In the data rows, 128 means zero.
Some points, one per row:
[106 114 160 165 136 108 117 108 121 143 147 104 115  99 161 148]
[154 168 160 165 167 158 117 146  92 143 147 152 115 148 110  99]
[154 114 160 112 129 108 179 105 136  90 147 152 174 148 161 148]
[154 114 160 165 132 108 117 149 131 143 147 152 115 148 110  99]
[106 114 110 112 116 108 117 136 126  90 147 152 115  99 110  99]
[106 114 160 112 104 108 117 153 139  90  98 104 115 148 110  99]
[154 114 110 112 132 158 179 130 150 143 147 104 115  99 161 148]
[106 168 160 165 133 108 117 165 136 143  98 104 174 148 110 148]
[106 114 160 112 141 108 117 151 123 143 147 104 115  99 110  99]
[106 114 110 112 113 158 117  92  96  90  98 152 115 148 110 148]
[106 114 110 112 115 108 117 115 123  90  98 104 115  99 161 148]
[106 114 160 112  98 108 117 129  98  90 147 104 115  99 110  99]
[106 114 110 112 135 158 179 113 144  90 147 152 174  99 110 148]
[154 114 110 112  92 158 117 107 149 143 147 152 115 148 161 148]
[106 168 160 165 136 158 117 158 154 143  98 104 174 148 110 148]
[106 114 110 112 133 108 117 139 120 143 147 104 115  99 110  99]
[154 168 160 165 147 108 179 152 109 143 147 104 115  99 110 148]
[106 114 110 112 151 158 117 140 106 143 147 104 115 148 110 148]
[154 114 110 112 107 158 117 121 153 143  98 152 115 148 161  99]
[106 114 110 112 140 108 117 149 149 143 147 104 115  99 110  99]
[154 168 110 112 108 158 117  98 147 143  98 152 115  99 161 148]
[154 168 160 165 189 158 117 133  93 143 147 104 115 148 110 148]
Here are 22 more points, each followed by its number:
[154 168 160 165 173 158 179 179 135 143 147 152 174 148 161 148] 0
[154 114 160 165 104 108 117 149 131  90 147 104 115 148 110  99] 1
[154 114 160 165 159 108 117 154 132  90 147 152 115  99 110  99] 2
[154 114 110 112 135 108 117 121 113 143 147 152 115  99 110  99] 3
[154 114 110 112 159 108 117 148 100 143 147 152 115  99 161  99] 4
[106 114 160 165 153 158 117 141 111  90  98 104 115  99 110  99] 5
[154 114 160 165 124 108 117 107 141  90 147 152 115  99 161 148] 6
[106 114 110 112  87 108 117 108 134 143 147 152 115  99 161 148] 7
[106 168 160 165 150 108 117 154 105 143  98 104 115 148 110  99] 8
[106 114 110 112 128 108 117 116 155 143  98 152 115 148 161  99] 9
[154 114 110 112  84 158 117  94 189 143  98 152 174 148 161 148] 10
[106 168 160 165 204 158 179 171 137 143 147 152 115 148 110  99] 11
[106 114 110 112 131 158 117 126 110 143 147 104 115  99 110 148] 12
[106 114 110 112 103 108 117 110 121  90  98 152 115  99 110 148] 13
[106 114 110 112 142 158 117 110 116  90  98 104 115 148 161 148] 14
[154 168 110 112 127 108 179 119 159 143 147 104 115  99 110 148] 15
[154 114 110 112 131 108 117 120 116 143  98 152 115 148 110 148] 16
[154 114 110 112 138 108 117 140  91 143 147 152 115 148 110  99] 17
[106 114 110 112 114 108 117  89 122  90  98 104 115  99 110 148] 18
[154 114 110 112 154 108 117 171 111 143 147 104 115  99 110  99] 19
[106 114 110 112 124 108 117 121 115 143  98 104 115 148 110 148] 20
[106 114 110 112 102 108 117 113 103  90 147 104 115  99 110 148] 21
Which of these numbered points is nearest to each point below, looking only along the 5 directions in which the first points spread most? Its number follows each.
[154 114 110 112 119 108 117 138  85  90 147 104 115  99 110  99] > 3
[154 168 160 112 115 158 179 107 135 143 147 152 174 148 110 148] > 0
[106 168 160 165 160 108 117 147  99 143  98 104 115 148 110  99] > 8
[154 114 110 112 144 108 117 140 112 143 147 104 115  99 110  99] > 19
[106 114 110 112  87 108 117  99 138  90  98 152 115 148 110 148] > 13
[154 114 110 112  90 158 179 105 183 143  98 152 174 148 161 148] > 10
[106 114 110 112 130 108 117 138 116 143 147 152 115 148 110  99] > 17
[106 168 160 112 114 108 117 125 128 143 147 104 115 148 110 148] > 5
[154 114 110 112  94 158 179 107 167 143  98 152 174 148 161 148] > 10
[154 114 110 112 132 108 179 123 148 143 147 152 174 148 161 148] > 6
[106 114 160 112 121 108 117 132 109 143 147 104 115  99 110  99] > 19
